In the data rows, 128 means zero.
Here are some rows, each followed by its group. Groups can overlap.
[ 71  99 133 143 157 124 150  94 141 100 112 160  88  98 140 149 172 171
 152 115  94 175 149  74 115 155 102 147  97 135 119 130 127 130 153 130
 113 139 121 176 125 146 142 119  96 152 119 139 188  96 160  94 115 138
 135 112 110 162  92 151 105 119 146 107] 1
[118  98  77 164 146 149  95 143 142 172 178 166 160 126 147 180 160  93
 115  97 123 149 119 135 124 129 144 162 134 101 135  87 134  96  89 135
 126  93 165 137 139 118 134 167  93  89 108 156 147 143 135 131  96 163
 176 128  95 123 115 118 146 151 148 132] 2
[122 160 121 127 111  86 126 166  91  98 102  98 139 144 145 105 126 138
 109 109 125 123  87 139 165  62 160 119 148 139 152 188 179 132 129  90
  80 130  98 130 119 107 137 189 151 142  67 145 115 142 158 180 142 136
 119 112 160 103 126 102 127 157 122 121] 3
[146  97 157 150 103 110 184 132 127 113 148 141 140 135 131 127 161 175
  74  98  85 138 143 148 149 146  91 121 143 169 106 114 127  73 134 154
  98 124 145 153 147 118 144 174  88 138 139 153 115 129 101 134  85 144
 178 124 148  95  65 177  90  99 112 167] 4
[131 170 104  79 108  99 126  77  97 145  97  91 157 136 157  69 125 126
  94 126 129 111 141 144 113 113  95  63  98  94 173 142 180 120 111 100
 105 190 160 126 114 122 165 121 113 147 104 112  80 161  81 138 189 126
  98 151 160  94 142 174 161 155  89 107] 5
[156 128 117 158 127 162 102 143 133 153 125 150 147 119 158 134  90 105
 170 113 104 143 119  96 140 131 143 164 152 149 122 110  74 131 164 138
 178 118 100 113 121 142 106  77 105  81 170  82 128 127 129  96 114 135
 103 140 148 119 168  93 148  69 148 142] 2
[138 163 178 132 159 104  76 136 165 135 129 118 141  99  58 108 127 136
 104 143 141 117 143 153 114 142  95 158 161 155 139 132 163 129 151  95
 104 132 127 118 148 122 131 155 131  85  99 118  99  75 140 140 179 161
 109 126 147  99 128 122 113 150 162  92] 6
[155 139 153 142  94 152 137 155  93 126  97  96 141 137 148 122  85  88
 164 129 141 155 163 120  79  83 137  97 141 105 135 197  96 136 129 135
 164 129 131 113  84 174 137  85 139 177 118 122 111 146 111 155 118 115
 118  78 146 117 157 122 105  78 112 130] 3
[105  84 129 149  87 165 150 101 153  85 155 170 159 128 124 171 156 106
 121 113 140 173 147  85 106 175 150 157 136  94 138 124 127 111 123 130
 126 103 135 169  90 170 117 143 137 142 136 146 157 107 121 100  95 109
 146  83 116 110 139 120 115 144 157 118] 1
[ 80  96 113 111 135 127 157 131 121 125 133 131  74 130 123 155 156 146
 160 175 131  88 146 110 106 105 112 118 111 125  95  91 135 142 148 138
 109 118  92 101 151 125 100 138 160 122 149 143 169 136 130 128 122 116
 149 142  93 155 122 133 126 132 107 143] 7
[ 79 119 126 100 103 134 131 105 146 135 109  94  80 149 157 126 165 153
 132 131 147 120 127 107 157 148 159  74  75 103 135 112 128 143 125 148
 109 142 131 145 137 128 146 111 142 167 147 113 170 139 143  86 137  85
 154 108  89 159  99 171 139 117  87 142] 5
[ 69 108 110 142 100 119 137  77 147  94 108 161  72 127 149 129 178 185
 142 119 110 175 109  92 181 157 159 159  96 123 132 125 131 135 135 151
 113 123  91 206 127 115 122 124 157 162 128 150 193 104 146  91 109 103
 151 115 117 162 102 141 112 128 132 104] 1
[ 71  90  97 111 142  85 171 154 108 118 104 120 127 139 134 152 161 149
 130 146 166 103 148 148 123 107 102 116  82  76 125  82 106 147  75 138
  99 140 127 120 135 135 103 126 144 170 150 208 165  91 131  93 140  98
 202 150  95 161  76 118 118 148 112 126] 7
[ 95 120  89 105  98 149  76 130  85 203 168 131 103  99 142 145 171 155
 169 138 101 144 134 155 150 105 142 147  18 121 122 130 134 104 170 125
 125 183 134 122 104 147 122  71 139  94 166 120 142 143  97 158 148 141
 137 183 105 166 219 125 163 113 149  95] 2
[157 117 148 146 111 140 142 158  98 108  59  86 170 143 170 132  94 107
 153 134 136 160  85 142 160  79 161 101 142  97 144 178  79 143  93 147
 169 150  94 128 114 143 141  71 145 177  98 150 132 124 150 141 111 107
 138 110 161 116 112 122 108  84  99 107] 3
[161 102 142 152 147 170 152 102 146  94 167 214 134 159  87 197  80  63
 142  87 160 147 125 100 129 203 110 159 168 174  54 127 104 144 132 100
 170  74 121 148 171 123  97 132 167 136 141 138 107 118 122 140  91 144
 113 120  80 199 114 104 147 174 205 105] 1
[159 162 110  79 132 169 148 166 134 121 114 115 128 115 117 109  89  97
 148 175 120 113 161 124 133 117 114 110 134 112 149  96  91 129 147 151
 172 123 121 101 159 111 105  88 144 134 186 150 122 127 141 108 120  94
 127 146 140 126 111 170 119  62 110 149] 7
[105  72 114 173 144 123 107 134 128 146 174 196  80 153 118 197 157 123
 197  84 145 116 102 122 126 152 137 173 115 168  54 110 118 155 146 113
 107  97 113  93 127 143 101 129 131  58 123  88 160 151 126 141 115 162
 138 120  57 152 194  50 182 142 187 141] 2
[132 147 123 168 107  88 148  73 155 112 103 179 134 154 132  97 134 135
 119 128 144 176 102  84 156 179 159 150 141 118 154 118 168 123 125  89
 109 116 112 176 123 136 118 151 165 152 110 156 105 133 153 118 143  99
 100  99 153 104 103 137 112 163 150 112] 1
[187 238  78 125 126 174  61  66 121 220 152 157  89 120 110  58  54  56
  94 152 204 179 221 105  69 146  86  93 130  56 176 175 126 142 155 177
 169 194 203 164 157 112 139 121 162 189 180 188  49 203 125 123 203 102
 176 164  98 102 207 171  24  64 124  73] 1
[139 170  91 134 128 121  79 119  97 195  95 136 151 124 171  85 117 113
 102 129 141 165 129 135 110 119 147 110 103 107 159 132 186 131 134 104
 103 180 133  85  90 143 124 128 127  85 142 119  82 178 123 131 185 121
 111 157 151  95 228 111 140 151 155 109] 2
[ 99 113 150 123 148 162 162 166 114 129 171 122 171 123 137 144 158 110
  77 102 140 150 169 147 127 166 113  86 111  96 162 112 124  93 130 150
 130 136 181 133 125 113 123 161 100 146 150 179 159 141 171 124 111 114
 177 112 104 121  67 184  73 137 134 164] 4
[139 158 100  76 104  90 140  97 131 108 134 113 151 118 119 100 149 151
 130 116  91  91 121 165 158 121 102 122  89 127 169 121 163 100 122  66
 111 152 157 157 122 120 144 116 113 123 110 116  97 131  93 163 150 142
  78 152 162 110 120 160 202 150  94 123] 5
[ 69 120 106  58  78 118 121 173  86 119 154 102  86 132 119 120 163 201
 107 145 143  68 107 127 165  74 148 149 115 149 133 125 113 131 183 155
 126 131  99 103 157  98 133 131 179 121 118 117 180  86 112  97 158 134
 160 136 116 146 107 133 113 124  83 121] 7
[122 169  92  85 110  88 124 113 141  94 124  94 143 112 145  80 136 172
  87 116 107  71 128 126 144 100  85 128 145 143 174 121 152 130 110  96
  98 139 150 164 150  96 147 170  86 120 136 105 127 119 106 114 163 144
  94 160 165 101  94 145 158 142  77 132] 5
[ 78 110 160  94 133 131 112 188  66 133 128  58  89 114 171 122 176 189
 126 145 102 163 103 120 112  67 161  89  79 146 135 217 120 129 116 151
 129 123 150  95 117 116 151 110  94 166 136 102 192 132 111 154 132 146
 140 147 107 154 138 145  91 118 100 110] 3
[157 120 119  97 149 126 178 188 120  81 135 117 155 137 110 118  93 119
 160 153 136 107 118 130 132 123 122 136 128 109 144 116  49 142 118 121
 175 107 134  70 114 122  93  75 151 125 165 133 127 103 149  99 109  75
 112 137 140 109  82 125 131  85 123 169] 7
[102  95 106 180 109 125  88 116 127 192 175 180  75 175 139 164 147 119
 166 116 194 121 109 109 137 156 149 161 112 132  72 110 115 158 123 138
 115 108 122 110 159 125 127 127 178 102 112  99 145 165 120 116 145 122
 154 107  55 152 126 116 141 142 167 134] 2
[ 74  93 172 138  98  94 110 143 150 144 122  88 114 135 102 157 179 177
 146 147  98 164 136 143 147 110  88 122  73 125 128 120 122 113 113 117
 112 147 152 121 138 130 150 128  84 106 109 166 184  58 100 142 111 158
 161 138 111 169  69 163  90 129 147  94] 6
[122 152 110 125 114  95 145  70 158 118  84 102 140 127 174  88 134 141
 108 142 100 101 142 101 123 120  94  97 146 119 159  94 172 124  99 104
  99 144 134 168 139 126 146 156  78 144 134 117 122 145 113 118 145 128
  87 135 164 106  93 166 154 153  73 140] 5
[181 112 199 177 119 135 112 132 181 131 139 142 138 177  55 165  83  69
 187 135 163 143  82 131 137 158 149 138 176 145  93 127  78 145 137 115
 171  96 109  79 144 142 136 101 173  73  74 116 110 101 146 153 103 138
 112  75 110 111 110 111 104  92 176 118] 6
[177 164 144 128 176 167 146 138 121 123 161 158 116 118  91 105  76  83
 151 101 166 115 158 172  98 179 101 115 138 126 132 142  83 150 136 152
 173 135 174 117 129 103 131  98 133 124 121 131  97 182 158 145 141 118
 125 114 112 107 130 147 100  73 149 171] 4
[120  78 141 146  93 150 177 123 105 109 171 159 193 150 102 191 154  91
 119  91 147 113  84 194 166 150 150 126 119  90 130 112 120 103 114 125
 126 142 119 144 131 138 145 132 174 121  80 180 134 136 128 168 122 139
 162 122 107 110 126 114 119 156 134 133] 4
[104  87 128 106 111 158 150  99 136 106 148 108 172 133 148 167 162 105
 110 110  92 102 130 115 137 120  90 103 140 102 143 118 128 102 132 132
 129 138 136 143 146 132 163 129  85 134 121  97 154 114  95 111 114 150
 125 128 119 111  91 166 160 139  83 136] 5
[130  60 157 160 132 165 159  99 144  83 194 213 165 174  97 218 143  52
 147  92 150 151 116  78 125 204  91 154 175 138  73 137 114 130 112 119
 121  91 140 128 174 127 150 151  90 128 106 113 138 122  94 123 109 170
 128 101  63 104 102 122 139 153 206 118] 1
[172 145 107 114 147 110 132  75 157 107 109 112 147 108 153 112 127 137
 108 109 115 101 152 124 139 143 115 116 152 135 155 101 143 133 139 163
 122 120  92 184 126 105  88 178 160 162 166 105 145 128 134  84  78  83
 107 141 165 124 113 138 167 140  71 143] 5
[ 82  89 163 165 100 108 186 117 109 123 118 146 105 156 125 147 165 156
 150 107 141 136  96 156 143 156 152 106  83 106 118 126 116 143 123 126
 112 149 113 131 121 146 153 104 161 146 105 150 166 145 130 133 137 110
 140 108  98 152 108 136  89 135 122 156] 4
[170 112 190 167 144 153 186 148 137  88 145 179 149 154  93 161  82  76
 178  85 142 108 113 136 128 199 136 128 179 165  86 115  58 154 144 129
 170  88 116 111 141 146 110  90 101 117 165 113 121 138 130 127 116 146
 104 115 110 114 158  73 115  79 167 180] 4
[170 114 158 136  89 155 135 173  88 114 110 101 159 153 146 156  83  81
 178 129 165 150 134 129  86  95 154  91 137 131 113 179  83 139 104 131
 168 113 137  93  87 174 122  92 143 149 105 137 120 152 113 178  99 130
 135  78 131 116 164 108 123  83 139 117] 3
[133 186  80 127 126 100  82 130 117 178 114 141 128 115 163  63 141 140
  91 111 104 163 145 138 144 118 135 146 120 127 180 132 178 116 148 110
 107 140 139 128 108 119 106 141 131 103 185 111 101 154 126 119 172 118
  98 148 152 110 183 125 145 148 140 131] 2
[129 138 200 143 119 101 112 135 163 125 106 108 152 143  78 111 132 130
 128 153 117 151 119 132 133 156 103 133 141 142 138 133 160 130 123  83
 102 130 130  90 136 127 147 133  90  89 107 104 105  85  95 134 155 142
  78 127 153  99 114 141 116 154 174 115] 6
[103  83  94  91 110 125 125  91 131 114 103  90 117 103 153 165 183 190
 156 141 126 107  94 172 137 105 140  98  52 116 135  95 119 124 100 132
 129 169 130 150  90 161 101  91 139 106 151 158 184 134 140 155 116 129
 167 169 109 154 193 111 174 128  66  85] 5
[120 159 148 126  83  80  88 125 161 115 106  93 149 108 100  88 140 164
  88 144 116 123 139 157 107 100 131 162 160 143 162 139 157 132 106 112
  96 120 119 146  98 145 131 164 146  94 139 129 127  64  96 132 167 143
 101 113 173 105 156  93 104 152 139  93] 6
[142 160 138 125  80  98 104 175  94 117  99 108 151 125 119 122 127 137
  99 112 171 121 144 159 102  79 136 127 159 149 149 174 174 127 129  94
 100 111 128 128 120 158 119 165 163 143 100 150 101 127  97 176 168 156
 141  96 150 100 173 104 125 155 113  90] 3
[ 82  91 116 113 143 105 168 162 126 100 164 138  72 135  83 146 160 168
 173 153 142  85 123 127 123 126 134 157  88 111 113 105 112 144 149 104
 114 116 138  85  94 150  93 118 130 119 140 125 159 120 148 116 115 100
 135 130  93 143 151  76 140 144 113 170] 7
[124 119 144 138 113 172 136 147  99 103  92  96 123 133 152 139  91 120
 117 122 107 142  93 131 168  77 162 124 149 135 113 190 131 137 139 127
 167 131  77 141 108 126 133 122 157 168  88 116 132 131 149 153  80 113
 108 108 154 194 122 116 125 171 101 127] 3
[146 250  70 138 158 149  27 127 146 255 137 133  83  78 130  25 107 118
  70 173 198 162 232 128  93 157  96 130  84  58 209 114 202 124 152 126
 108 189 207 134 144 107 128 144 142 136 162 142  46 210 160  99 214  60
 143 145 132  97 145 222  92 132 123 135] 2
[169 111 101 172 115 142  87 135 145 187 153 157 125 155 150 133 128 117
  75 124 179 155 124 109 143 153 149 133 145 135  81 110 132 118 109 168
  82 131 135 111 153 124 147 175 150 113 130 120  78 168 143  92 125  97
 209 107 103  83 118 146 119  98 158 141] 2
[122 165 104  95 102  86 132 113 145 111 142 113 140 140 134 100 136 147
 112 103 116  79 146 117 163 132 103 117 121 145 158  88 165 104 133  79
  99 118 157 170 151 101 126 173  87 132 120 126 109 120 110 131 139 147
 111 137 158 117  79 155 179 153 104 143] 5
[152 139 144 126 108 145 128 168 102 108 102  90 140 138 154 120  97 113
 152 124 110 144  98 126 174  74 156 118 157 133 140 190  85 134 137 151
 167 122  95 137 136 115 137  96 150 170 116 123 138 125 147 151 108 124
 119 105 152 122 105 132 110  73 102 124] 3
[125 144 160 177 161  90 177 113 140 113 115 161 143 117 117 105 126 133
 114 110 141 106 148 137 102 173 104 131 158 132 139  91 159 129 130  93
 100 124 128 157 129 141 119 162 109 132 109 151 110 149 163 137 150 135
 102 110 155 104  94 125 102 161 128 168] 4
[ 88 126  88 162 135 125  77 126 133 203 147 144  67 129 166 123 159 147
 127 130 154 146 167 105 114 128  98 144  98 113 123 120 125 148 129 158
 112 120 134 131 162 103 103 134 166 122 193 117 162 161 124  97 153  94
 158 150  76 158 111 158 108 126 135 135] 2
[160  94 177 151  93 115 102 123 187 126 142 116 121 131  92 134 153 154
  81 144 128 149 153 139  96 140 131 148 177 169  84 133 127 104 119 170
  89  93 127 127 110 157 120 181 151 107 153 116 111  81 107 120  92 128
 177  72 129  88 137 120  97 103 145 115] 6
[168 130 135 149 105 154 152 108 147  87 138 180 132 148 101 129  79  92
 187 108 181 176 141  94  92 207 158 147 117 107 131 142  75 148 119 116
 169 105 161 127  67 165 111  72 150 138 115 128 104 135 124 106 105  84
 115  73 128 104 158 111 127  84 183 132] 1
[121 170 171 150 157  95 100 112 156 150  75  92 136 100  89  80 124 135
 101 154  91 164 115 138  83 114 142 113 131 100 177 150 193 124 119  86
  91 155 128  97  96 141 177 150  87  92  66 129  92 102 128 133 168 150
  94 138 173  91 161 114  82 150 135 106] 6
[138  89 153 153 149 130 169 121 120 100 138 140 148  93 130 140 142 176
  76  94 104 101 144 140 121 143 107 140 159 174  87  98 128  87 159 166
  92 139  99 170 126 130 128 180  99 123  97 148 115 117 155 119  95 150
 198 128 170  86  99 124 105 101 114 156] 4
[151 162 105 138 168 153 133  75 148 110  76 163 130  89 140  99  97 110
 142 105 107 192 168 104 114 159  96 141 138  98 167 130 105 126 141 157
 169 153 130 194 112 128 130  84 114 167 114 164 121 117 169  90 119 117
 135 109 161 123 101 163 100  74 131  99] 1
[172 134 108  74 142 142 163 161 122  88 135 147 136 129  94 137 103  92
 178 134 107  97 131 163 148 119 115 139 143 143 125 104  83 123 150 135
 176  92 107 100 146 109  94  84 174 113 154 137 120 114 124 143 105 127
 113 130 129 128 118 132 172  82 129 143] 7
[ 78  97 119 117  98 121 144  83 147 121  99 101  85 145 167 146 170 163
 151 128 117 114 102 108 151 122 158  84  92 120 121 100 135 134 134 136
 112 138 100 152 125 138 143 122 151 137 116 117 185 140 150 115 113 112
 143 104 104 161 111 152 152 125  74 131] 5
[139 126 144 106 131 181 178 129  89 108 115 129 155  97 122 149 104 115
 122 107  60 141  91 197 128 135 163 100  87 139 121 133 127 106 105 111
 176 156 142 136  91 136 171  84  91 118  99 160 120 141 104 181  93 167
  94 162 152 206 170 128 129 153 136 135] 4
[110 158 124 137 125 103 129  95 136 101  93 146 153 103 144  80 130 174
  90 127 128 162 131  83 148 165 128 160 130 118 181 121 158 121 150 102
 107 127  93 187 129 113  83 139 152 154 158 148 117  89 134  80 162  90
 114 168 189  96 110 133 104 152 136  98] 1
[ 64 106 175 147 122 124  81 123 161 144 130  91  84 110 103 137 156 175
 127 156 116 120 135 116 126 116 122 148 125 134 112 132 121 147 157 155
 107 138  95 138 132 127 112 141 107 109 163 114 185  65 125 101 144 141
 156 160 116 151 163  78  77 125 135 101] 6
[162 130 127  89 100 162 127 123 138  98 140 105 148 153 136 132  82 109
 154 113 157  80  83 107 166 143 169 108 150 147 123 116  63 145 139 144
 176 116 115 124 143 113 133  87 151 116 117  84 128 126 141 103 121 114
 120 115 135 111 116 124 169  70 107 141] 5
[126  64 134 122 184 119 157 155 127 100 238 211  65 175  43 225 134  73
 205 124 214  28 134 127  74 163  87 155 164 195   0 100 103 175 128 112
 106  62 149  59 183 128 119 166 142  84  77 107 140 154 136 175 131 193
 147  76   3 148 128  71 183 154 193 155] 7
[153 122 126 167  93 147 153  62 135 102  99 173 141 141 148 127  82  92
 171 118 141 172 149  71  70 157 146 138 155 115 120 134  93 137 124 140
 169 122 115 163  78 178 126  91 146 142 109 136 122 135 113 108 107 119
 111  75 153 112 161 106 110  89 150 110] 1
[ 91  97 144 133 180 103 138 177  95 105 159 114  66 128 122 153 166 150
 171 105 136 140 137 141 103  96 101 123  90 130 108 208 124 149 128 111
 104 118 160 105 100 124 123 136 128 159  86 117 169 153 176 178 108 123
 142  92  74 153 101 121 128 141 134 146] 3
[ 76  94 138  80 140 132 166 189 119  88 113 104  85 132 123 137 167 174
 146 164 133 124 124 116 132 131 133 108  81 126 126 112 114 152 139 133
 116 112 114  58 126 117  96 102 143 121 176 115 189 114 142  87 118  76
 137 134  97 149 106 151 124 121 121 162] 7
[101 109 119  97  98 160 123 100 141 124 172 112 152 147 142 147 154 106
  89  97 129  85 122 107 172 133 151 115 157 109 144 117 131 103 166 154
 132 111 108 166 154 108 131 153 164 155 131  91 149 118 128  95 126 120
 147 104 113 113  95 147 152 143  81 139] 5
[ 79  89  92 159 152 104  93 146 108 174 190 164 103 133 153 170 154 143
 150  87 157 104 153 101 112 123  95 169 110 156  76 108 102 138 136 131
 106 119 144 129 149 123 127 154 108  98 102 116 165 120 138 115 136 168
 171 120  78 163  86 106 147 138 173 133] 2
[137 143 183 153 160  80 110 128 172 129 115 131 142 135  71 114 133 118
 124 130 114 149 104 149 113 158 148 136 152 144 133 122 167 125  95  84
  98  87 140 107 123 128 142 163  95  96  89 131 103  87 122 149 146 171
 103 116 137 106 133  94 123 168 178 113] 6
[ 80  87  99 163 151 129  96 113 108 170 147 151  94 102 155 163 157 157
 170 118 124 122 134 112  99 109 108 165  88 136  91 114 123 135 152 127
 114 154 112 122 113 143 133 111 123  77  80  99 165 139 141 126 126 152
 140 129 108 152 132 117 154 132 146 122] 2
[126 184 142 119 145 103 111 158  90 154  92  77 144  91 150  66 132 138
  85 154 110 151 138 135 109  82 144 106 116  93 186 195 172 121  95 107
 106 148 153 143 124 132 161 124  88 207 133 138  90 136 108 150 189 129
 105 159 166 104 140 139  92 146  94 111] 3
[ 72 109  93 150 110 139  72 136 119 175 150 135  87  96 150 141 158 191
 145 123 129 118 129 113 145 118 142 186  80 127 124 105 121 131 174 139
 121 147 106 137 118 134  95 110 123  87 151 105 168 119 123  93 140 124
 161 176 124 148 184  87 139 124 124 121] 2
[145 124 109  81 123 185 153 140 109 127 134 126 135 119 113 153  89  97
 123 180 118  96 138 146 127 103 121 119 124 138  97  96 124 118 144 125
 182 130 107 103 143 127  99 108 172 120 158 154 115 132 118 157  96 120
 107 156 129 204 136 148 148 162 115 124] 7
[ 94 114 127  75  93 132 123 142 138 114 122  95  90 154 135 146 174 175
 136 104 157 125  93 134 177 143 167  80  67 137 139 115 123 135 142 127
 120 126 142 111 136 118 135 115 163 120 119 122 182 129 150 110 122 104
 169 101  82 155 107 170 155 116  99 127] 5
[ 76  93 125 149 118 114 153  70 146  91 105 175  75 130 145 143 181 171
 160 109  81 180 136  89 143 158  91 157 106 133 117 132 135 131 124 139
 114 123 117 188 139 119 138 116  94 155 125 135 188 109 100 105 107 142
 129 123 110 162  93 158 120 132 140 107] 1
Which 4 groups are nearest to each row below, nearest first, going by the distance to the centre of the group?
[133 119  97 170 140 185 105 108 114 172  69 141 130 126 182 143  78  94
 109 116 111 174 116 113 100 103 139 115 140 121 109 126 148 144 143 125
 165 167 100  86  81 155 127 117 115  70 117 118 120 171 147 113  94 127
 112 134 143 184 205  98 129 165 135 123] ~ 2 3 1 4
[122 115 115 102 169 168 177 146 120  93  93 121 144 101 128 145  89 108
 114 158 104 102 147 128 105 102 103 128 142 119 109  97 117 138 119 120
 164 155 117 112 106 153 144 110  93 139 109 147 128 102 159 105  95 124
 104 115 148 198  96 129 143 166 109 145] ~ 7 4 5 3
Which 3 groups are nearest to each row below, nearest first, going by the distance to the group's nearest row?
[155 142 102 174 153 145 107 139 141 166  89 139 148 103 158 117  95 117
 152 115  96 169 114 114 107 118 143 154 135 101 162 109  86 127 104 131
 175 128 141 118 116 147 162  73  81  96 105 125 122 131 131  87 117 136
 119 135 160 115 119 130 119  74 117 139] ~ 2 1 3
Group 5 spreads out most along one direction. Which 3 other groups' directions of most spread are closest to that one, closest first?
2 6 3
Which 3 other groups have their centres nearest to the centre of group 7, nearest first?
4 5 2
Which 3 other groups have their centres nearest to the centre of group 4, nearest first?
1 7 5
Group 2 spreads out most along one direction. Which 3 other groups' directions of most spread are closest to that one, closest first?
1 7 5
Which 4 groups are nearest to each row below, nearest first, going by the average distance to the group's rows?
[123 158  97 159  93  99  96 144 138 162 108 135 143 143 183  93 135 150
  92 130 129 150 100  95 167 115 161 153 155 147 157 103 156 127 128 108
 103 118 108 122 148 120 134 165 142  87 141 111 130 137 148  96 151 114
  96 116 156 107  97 142 125 144 139 142] ~ 5 6 2 3
[147 129 115  97  97 153 137  85 116 118 113  92 163 132 168 124  87 113
 155 117 101  87 131 109 132 103 102  93 135 130 130 112  84 118 132 144
 176 156 123 151 133 118 152  85  86 127 104 104 128 121  90 120 113 153
 113 148 171 119 109 153 163  77  83 120] ~ 5 3 4 7
[ 88  80 126 102 166 115 168 162 116  93 154 152  89 128  89 182 159 139
 171 134 138  73 135 126  97 117  96 140 123 156  75 105 117 148 149 118
 107 119 125  79 137 145 137 135 115 106  82 125 166 109 151 128 123 163
 140  97  77 154 101 110 152 137 134 145] ~ 7 4 6 5
[171 102 158 144 165 138 171 124 134 111 171 162 124 101  94 141 148 144
 101 107 118 123 149 174 115 178 104 133 132 164  84 118 131  91 144 152
  95 134 145 144 124 135 135 153 123 130 125 138  88 157 154 156 100 129
 168 112 123  89 117 151 120  96 134 168] ~ 4 6 5 7
[132 156 114  74 131  90 163 153 105  99 111 128 148 116 106  91 145 151
 112 151  94 100 126 155 142 103 113 142 138 140 163 118 163 111 161  90
 117 115  95 101 133 120 100 124 178 120 157 123 105 104 115 130 164 123
  74 145 165 104 125 138 156 155 105 135] ~ 5 7 6 3
[ 83 104 148 126 104 112 130 176  96 118 155 108  73 153 131 157 171 153
 160 113 125 127 109 126 176  89 155 126 102 149 104 189 126 133 151 129
 106 101 111 133 149 114 132 140 159 174 111 121 173 128 139 172 114 133
 149  99  85 167 100 128 124 129 125 131] ~ 3 7 5 4
Which 4 groups are nearest to each row below, nearest first, going by the distance to the group's nearest row?
[151 166 175 140 138  91  87 120 159 162 129 122 135 129  57 103 128 115
 117 151 142 143 139 164 114 144 104 134 136 125 148 140 175 122 150  85
 107 123 122 100 147 122 108 142 192  95 134 132  77 108 115 164 177 124
 100 143 135  99 143 138 108 160 161  90] ~ 6 3 2 4
[142 205  93  61 116 100 131 166 116 134 123 121 117 126  97  65 130 125
  80 159 128 108 172 157 131 102  72 113 133 116 180 130 179 127 120 107
  98 148 179  96 168  94 162 159 106 137 148 151  87 139  94 127 193 132
 106 141 131 107 108 192 120 140 111 139] ~ 5 3 2 6
[135 113 174 112 109 183 136 193  86 101 132  84 128 155 138 131  91 126
 121 133 137 158  74 128 176 112 184 115 122 147 118 210 103 139 142 117
 186 117 113  84 100 123 121  86 164 162 117  82 130 134 145 147  84  85
  86 100 135 186 119 135 125 165 127 143] ~ 3 5 7 4
[161 137 131  76 108 102 135 120 125  99 154 136 165 148  96 143 139 121
 143  98 139  77 103 159 155 152 103 116 118 171 125 119 149 119 122  60
 114 122 160 116 156 125 144 121 116 101 100  97  90 129  78 169 162 173
  87 135 124 105 133 141 217 152 134 115] ~ 5 6 7 3
[ 82 133  89 148 127 136  83 133 136 191 112 131  68 108 173 121 171 162
 128 131 112 169 156 112 131 118 127 134  80 112 141 114 139 138 145 149
 110 149 137 125 124 134 122 125 109 109 195 126 175 150 141  91 138 110
 154 147  96 162 165 137 110 112 124 135] ~ 2 5 6 7
[118 156  91 113 154  82 147  82 155  80  84 112 136 110 153  91 133 146
 103 102  90  82 122 123 125 102 106 119 160 128 159 119 170 141 123  96
  81 122  86 167 124 110 117 173 143 122 138 108 125 132 148 112 150 116
  89 145 167 102 119 108 172 152  82 145] ~ 5 4 1 3
[ 97 126 156 117  90 188  56 128 163 165 169  78 156  99  98 141 145 117
  78 172 121 125 167 133 147 112  88 140 137  92 151 121 136 100 136 173
 125 159 132 155 177  89 146 157  88 110 141 143 148  73  87 119 138 148
 173 176 133 114 111 169  79 131 130  88] ~ 6 5 4 2
[108 134 111  92 135 139 166 144 111  99  89 125 158 117 115 168 106 107
 139 154 104  91 132 127 128  97 121 125 138  98 123  98 154 100 160 216
 154 125  82 100 132 122 109  93 148 116 131 139 159 116 133 121  65 121
  90 147 132 148 124 123 148 111 114 145] ~ 7 5 3 2
Group 3 spreads out most along one direction. Which 3 other groups' directions of most spread are closest to that one, closest first?
6 4 5
Which 3 groups are nearest to each row below, nearest first, going by the average distance to the group's rows?
[148 122 114 149 154 158 148 107 152  78 151 189 115 131  99 161  87 102
 123  96 129 158 123 103 127 166 102 168 156 150  99 147 111 146 134  96
 162  98 126 153 144 111 107 143 165 127 137 141 121 124 144 125  85 118
 104 134 106 191 109 116 120 165 170 118] ~ 1 4 7
[120 170 128  58 113  85 160 191  83 105  78  94 151 156 136  61 137 155
  67 140 118 145 133 127 123  89  97  83 137 135 190 147 169 124 136  97
 109 145 164  32 127 110 162 144  94 114 123 119 117 117 101  95 173 127
  92 112 156  91  88 192 101 146 107 144] ~ 5 3 6
Group 4 spreads out most along one direction. Which 3 other groups' directions of most spread are closest to that one, closest first?
3 6 7
